One turning vector, and how many steps it has turned
The counts run from 0 to 460.
[110 119 130 136 136 134 174 122 135  92 132 110 146 133 134 118 102 115
  99 137 113 121 122 154 171  94 132 155 126 128 141 167 175 134 184 104
  89  83 122 157 104 117 164  94 124 122 183 119  88 166 107 159 116 189
 110 128 185 127 154  92  94 153 146  79 168 119 109 124 157  86 159 105
 138 162 113 146]
338
[115 116 155 133 147 137 158 117 128 151 123 128 150 118 135 157 108 134
 122 112  80  95  73 111 104  82  79 169 123 118 163 113 175 126 124 157
 121 110 109 113 103 125 164 132 138 105 113 107 171 141 134 168 142 137
 117 154 160 118 154 159  91 125 105 124 156 132 119 110 141  62 162 115
 180 151  90 144]
288
[111 122 126  65 141 122 185 126 119 121 127 129 132 107 121 117 123 141
 139 147  80 127 119  95 120 104 106 171 140 140 152 161 174 105 126  96
 141 128  85 152 134 138 136  93 129 118 154 124 148 131 124 175 157 155
 117 144 130 136 111 112  71  98 109 118 144 159 127 138 161  63 149 124
 167 164  82 179]
306
[101 137 144 129 128 150 124 129  91  85 110 135 169 107 162 134 121 116
 111 135 105  77 116 142 135  65  92 158 140 128 130 130 189 116 148 118
 120  76 115 148 109 125 143 122 134  74 153  82 135 122 108 150 112 196
 102 139 190 150 134 162 116 126 127 132 127 129  76 114 138  73 168 122
 168 141 108 147]
397
[113 137 107 135 145 132 187  84 136 101 125 117 131 116 129 178 119 176
 104 121  89 108  98 110 138 105 107 167 130 156 162 121 160 111 149 112
 103  95  91 142  85 116 145 118 116 127 161 136 131 144 131 176 154 148
 142 159 155 145 139 108  77  98 139 104 177 124 140 131 137  69 185 108
 185 152 107 132]
49
[111 134 146 149 116 141 145  90 151 138 124  91 149 125 162 127 107 111
  97 111  91 119 125 128 116 106 115 161 179 161 153 146 164 147 159 148
 136 138 114 161 127 109 151 122 143  89 143  90 122 139  86 162 131 159
  98 138 177 123 163 134  69 159 125  96 116 105  98  99 158  68 149 161
 180 139 120 164]
438
[131 102 133 140 141 148 159 122 157 143 140 112 146 139 137 152 101 123
 100 106  94 124 139 133 107 103 102 162 154 153  96 139 146 156 148 139
 153  95  86 174 146 120 160 106 137 111 142 112 129 149 114 162 127 162
 120 120 190 133 145 135  53 167 125  98 118 107 135 101 129  60 169 114
 144 166 125 172]
189
[118 114 167 111 155 124 164 123 135  89 116 106 143 145 160 119 129 126
 116 109  77 168 150  99 165 120  81 135 185 137 116 151 147 105 138 122
 126 120 105 141 174 165 149 106 157  93 160 122  85 147  99 142 122 131
 128 135 168 114 143 132  83 148 120 117 101 142  89 130 144  63 173 160
 138 139 105 172]
10
[128 135 163 116 156 162 193 134 119 116  89 143 101 142 147 149 134 144
 153 116  78 141 120  86 149 126  51 166 152 126 153 138 137  94 136 140
 123  65  83 134 139 147 139 112 112 140 139 171 119 153 138 150 145 129
 166 132 148  97 130 120  80 101 112 124 151 152 151 137 131  97 182 132
 145 151 100 132]
263
[136 128 124 112 181 141 166  88 111 108 132  91 138 117 112 140 118 172
 137 101  83 179 135 116 130 122 102 139 138 160 129 166 146 110 144 115
 132 134  96 125 136 134 123 123 161 110 158 133 104 112 115 173 135  86
 154 159 172 124 139 112  51 101 135  97 161 136 114 118 158  82 155 136
 156 147  96 149]
453
[111 149 153 122 168 148 160 120  93  73 127 143 131 117 111 115 122 120
 136 104 131 124 149 151 153 108 122 137 100 126 161 168 172  95 135  97
 124  86 100 102 119 109 118 111 128 128 160 131 108 113 126 186 114 108
 164 134 167 124 137 120  83  76 135 117 199 109 124 134 157 113 160 106
 153 153  75 133]
459
[123 119 150 139 156 103 155 128 153 123 149 176 112 162 104 160 106 104
 106 120 104 124 109 132 149 112 113 166 154 127 155 166 151 127 134 147
 120  84  96 128 109 131 175 117 143 140 160 142  76 132 142 139 168 111
 165 135 143  92 156 109  58 130 126  96 161 112 176 102 136  95 154  92
 133 157 117 170]
84
[111  99 157 137 117  88 153 151 151 106 127 142 114 153 142 147 130  92
  93 118 109 101 109 113 138  88  99 176 163 129 141 120 157 136 153 148
 142 104 106 131  86 125 178  63 142 138 136 141 122 136 120 158 168 141
 128 124 151 116 131 116  66 121  94 103 141 131 157 127 135  72 157  98
 159 163 119 178]
187
[113 125 149 138 148 139 135 112 108 109 134 143 158 113 125 143 175 162
 100 152 110  96  83 125 114  73 118 182 123 138 166 132 200  93 141 140
 118 102 107 136  97 134 178 100 121  94 143 105 163 153 117 135 120 159
 117 147 165 158 110 132  92 147 129 112 162 119  67 113 149  77 145 128
 172 166  77 151]
390
[107 144 184 126 123 152 134 142  97  85  87 118 107 107 160  97 126 112
 105 114  94 135 159 116 171 105  85 152 174 114 138 147 143  93 155 150
  95  62 112 160 134 181 141 119 121 113 162 123  99 149 108 135 113 163
 121 109 162 111 126 136  95 126 107 135 127 162 110 125 141  73 168 141
 143 131 107 161]
260
[144 135 168 102 165 139 172 117 116 158 153 144 131 130  97 121  97 113
 160  97  98 118  98 131 126 101 101 162 120 134 194 172 155 117  79 126
 144  98  88 110 120 151 180 123 142 134 123 106 150 133 143 160 121 106
 138 132 171  95 140 134  80 132 127 116 153 120 130 127 155  89 143 140
 170 152  68 168]
424
[135 121 166 143 142 125 179 139 137 113 170  98 120 111 128 157 100 123
  95 108 100 154 114 168 170  97 123 167 175 165 167 136 151 116 147 109
 115 113 112 125 106 186 184  96 129 160 154 114  99 167 135 137 126  93
 112 138 171 102 152  93  96 124 105  99 156 129 105 114 129  95 175 150
 143 128  97 134]
234
[110 159 161 129 135 131 122  86  96 102 124 122 122 120 118 105 123 114
 104 108 101 122 175 169 142 102  94 144 127 122 109 162 130  87 128 121
 106  79  93 147 128 175 151  85 132 106 158 144 119 115  79 117  91 149
 115 147 204 102 118 112 104 112  98 141 117 136  89 134 152  93 147 150
 124 151  94 164]
165
[105 138 138 122 167 128 128 117  98  74 114 144 128 120 113 132 141 124
 122 112 100 131 144 129 137  99 104 136  78  96 104 161 161  92 124 106
 117  89  91 120 117 130 124 110 153  72 166 128 111 104  87 173 129 119
 159 156 208 130 138 120  61 103 112 120 145 122 122 110 162 103 166  88
 144 160  89 152]
59
[125 135 122 118 147 150 162  96 145 112 135  79 157 115 153 153 101 169
 109  97  81 167 149 112 162 120  89 147 169 146 120 149 148 154 147 124
 137  98  94 159 130 158 129 106 145 125 164 153  94 158 102 173 116 147
 132 114 184 107 141 107  71 126 150 109 141 126 100 129 177  81 191 129
 142 140 128 165]
446
[111 108 168 141 110 159 145 152 137 132 158 119 120 137 149 124 107  97
 113  89 138 119 108 132 126  88 127 199 151 118 168 163 173 122 139 156
 123  94 104 123  95 138 181  92 121 131 139 106 129 172 121 139 104 141
 106 111 137 105 151 144  77 167 129 109 131 103 119 120 162  69 160 127
 175 124  99 160]
432
[117 138 153 147 124 110 124 128 101 117 168 159 129 133 140 140 153 131
 110 117 120  94  79 143 164  65 122 197 154 120 174 121 190  89 116 128
 129  82 128 106  73 185 172  90 115 123 130 126 132 128 126 125 136 153
 126 147 172 136 124 132 108 121 133 113 174 115  85 115 143 108 167 129
 154 168  80 161]
389
[117 152 121 122 124 130 167 115 129 100 129 137 155 139 144 124  97 135
 116 124  88 114  79 111 183 123 102 141 135 125 172 143 195 152 140 128
  99  90 117 123  93 118 150 140 123 131 158 121 112 133 106 172 152 179
 118 133 160 117 168 118  91 120 168  86 170 121 118 122 164  82 155 121
 172 150 113 165]
441
[106 135 179 116 148 117 159 136 112  84 105 162 103 132 142 129 165 117
 120 131  96 119 143 103 153 124  70 152 164 149 166 133 133  86 161 128
 113  85  91 125 132 147 145  66 110 141 143 181  96 139 119 140 158 120
 150 145 144  89 125 112  67  81  97 122 145 147 155 145 118  98 167 136
 151 167  99 155]
264
[118 130 153 150 160 145 175 115 112 114 131 164 139 167 124 150 115 117
 147 121 105 121 128 113 135 110  90 124 129 162 182 166 179 128 158 126
 153  84 116 118 162  69 158 114 148 147 144 136  96 134 126 167 129 134
 147 146 162  91 150 131  65  95 153  98 160 107 130 132 133 111 153 145
 152 180 121 149]
221
[111 158 159 111 124 113 165 137  69  94 154 137 120 115 102 106 136 101
 144 100 115 108 136 144 139  77 144 164 154 157 175 169 202  87 100 102
 113  92 103 134 127 162 152  80 118 126 167 121 104 117 109 148 111 131
 110 157 141 133 113 112  77 111 112 127 157 131 107 141 137  85 125 147
 158 151  82 179]
312
[120  92 169 126 190 150 139 138 137 104 155 142 119 134 126  96 140 107
 104 121 119 150 113 131 139 119 113 173 122 106 151 181 148 109 133 146
 108  99 101  97  99 140 198  96 133 103 124 107 137 175 115 123 123 126
 134 123 169 114 139 144 100 170  95  89 169 103 118 117 149  74 142 137
 128 140  57 152]
135
[124 146 177 137 153 149 149 115 137 145 155 104 124 100 114 141 103 132
  99 117 114 101 118 172  91  93 103 180 122 145 175 140 143  91 137 134
 144  89 105 157 126 165 155  88 127 129 131 109 149 161 108 133 100 130
 118 133 185 136 109 121 111 132  78 126 144 127 100 123 134  72 178 155
 157 143  67 135]
277
[135 155 143 117 127 127 165  95  79  76 119 116 146 127 143 136  90 132
 127 131  68 137 112 149 174 112  75 115 162 168 153 152 174 119 130  81
  93 121  95 134 162 134 128 155 131  95 173 111  90 116 120 163 111 149
 143 162 188 119 162 104  80 116 146 117 162 128  93 128 125  85 150 137
 154 133 111 159]
12
[107 139 165 154 152 185 158 150  76  77 114 145 135 129 153  95 149 120
 136 108 153 128 151 142 158  91 122 161 120 106 130 164 176 118 143 113
 118  68 116 124 143 121 150 104 118 101 162 119 114 137 131 163 105 147
 131 117 171 124 139 153  88 110 150 130 179 117  97 143 145 119 171 120
 139 156  90 135]
356
[121  94 184 138 189 127 126 140 126  80 133 169 129 142 115 121 140 121
  88 116 108 132 114 137 157 127  95 159  89 119 157 173 130 137 151 130
 129 122 109 106  99 116 163 118 147  85 131 109 118 135 101 130 118 142
 152 120 207 122 138 133  80 160 115  85 167  91 122 105 142 119 142 126
 120 146  75 140]
136
[ 95 129 165 116 149 144 113 155 106  72 110 167 134 142 124  88 128  95
 130 128 114 150 145 116 137  93 101 121 123 110 131 199 196 118 164 129
 149  97 108 126 153  98 120  86 175 107 149 118 110 123  91 159 120 160
 154 129 181 116 139 147  81 107 122 100 138 121 113 129 190 107 148 139
 148 168 117 184]
213
[137 151 142 100 153 141 196 103 100  96 120  97 147 125 138 133  89 144
 155 119  67 152 112 113 154 111  76 151 148 142 171 149 160 112 107 104
  91 113  88 132 163 153 139 162 135 108 166 112 102 129 151 159 121 140
 120 163 158 108 148 119  86  99 139 117 164 148 109 137 132  65 164 153
 158 133  81 147]
13
[ 90 144 149 145 110 119 129  99 140 114 108 119 120 142 176 144 120 109
  73 101  80 118 129 124 145 107  81 163 168 148 156 124 129 147 160 148
  89 110 104 121  80 152 156  93 147  92 122 131 122 131  90 149 156 150
 121 155 190 110 147 109  63 116  73  98 123  91 120 121 134  95 159 130
 173 140 125 148]
44
[123 133 161 143 125 133 181 113 125 163 137 123 137 145 125 146  71 107
 119  74 109 121  94 137 141  91 115 165 163 144 210 159 172 130 146 163
 129  81 109 130 134 150 177 138 137 160 142 108  97 150 128 157 127 117
 107 130 121  84 175 133  77 126 135  99 148 108 128 102 146  74 149 147
 176 125 103 147]
329
[118 136 165 103 121 138 175 138 103  88 151 139 132 133 112 107 116  95
 137 137 114  96 137 147 162 100 101 146 104 128 130 174 156  73 113  79
 104  71 101 165 134 141 143  80 123 132 173 113 106 142 105 144 106 174
 116 123 175 116 107 112  98 134  97 126 137 122 127 147 144  81 153 138
 132 169  86 185]
415
[120 132 169 145 157 146 131 100  87 147 128 138 176 137 120 125  96 114
 120 105  87 109 151 145 125  93  91 106 160 146 127 144 183 127 108 151
 152  71  96 147 149 126 142 128 133 123 131 125 120 110 128 183  85 145
 121 116 198 112 133 149  82 110 149 130 153 121  94 117 129  89 137 140
 125 181 106 162]
71
[122 141 171 128 151 104 169 138 102  90 127 139  93 118 137 133  99  76
 106 124  77 159 142 154 154  96  81 127 165 157 189 140 139 130 163 110
 111 124 113 126 152 140 148 109 172 122 138 120  87 134 112 148 139 120
 127 164 184  99 153  96  82  90  84 100 143 124 137 108 127  92 145 163
 155 142 116 160]
121
[134 117 141 151 159 142 174 122 147 114 163 128 137 126 131 159  87 128
  93 144  93 155 161 161 156 118  90 129 126 169 155 144 127 162 144  98
 140 112  95 124 143 124 147  98 144 136 147 113 109 148 108 171 136 147
 130 126 229 132 143  87  84 126 140  85 169 108 123 125 123 113 171 134
 120 179 119 134]
232
[126 103 177 128 177 140 188 158 146 105 158 141  95 141 134 137 134 100
 115 113 123 141 150 136 143 122 111 159 125 146 149 153 135 110 148 113
 127 128 115 101 138 134 182  64 126 119 139 139 110 161 111 128 142 103
 130 153 203 105 116 106  79 121  84 103 131 110 126 133 111 116 147 157
 130 170  82 161]
128
[115 139 152  94 172 162 161 111 104 125 119  79 128  89 118  91 111 130
 135 108 115 158 155 158 142 118 123 148 109 117 127 179 165 110 140 120
 116  90  99 153 150 169 146 115 134 120 166 119 112 135  97 155  81 122
 122 121 166 114 135 137 104 127 139 123 173 157  74 132 175  64 159 146
 132 134  62 145]
457
[124 124 184 143 172 164 143 121  97 119  94 107 144 113 157 103 126 116
 116 116 102 131 170 137 105 112  89 119 172 162 146 156 171 127 151 153
 138 101 114 128 165 121 147 126 130  80 140 100 139 115 137 175  93 155
  97 134 189 131 139 170  77 129 135 134 138 119  84 122 111  76 132 178
 148 156  83 135]
361
[119 118 177 129 129 125 123 138 135 129 124 149 129 126 146 122  80  74
  88  91 107 105 107 173 144  91 111 149 138  96 134 140 156 130 146 157
 121  52 110 149 113 152 169 117 145 109 143  92 111 139 109 150 106 167
 105 115 183 111 146 152  98 162  96 115 143 116 135  83 125  66 155 123
 136 144 108 160]
183
[133 133 174 142 171 147 168 108  97 123 162 135 130 121 122 111 125 124
 112 124 100  98  99 151 137  98 117 162 127 160 203 148 170 117 120 128
  98 115 117  90 108 139 192 110 107 117 139 101 142 134 139 158 129 140
 116 150 191 131 140 121  84 127 109 105 189 106  94 123 116 115 126 161
 167 160  60 132]
133
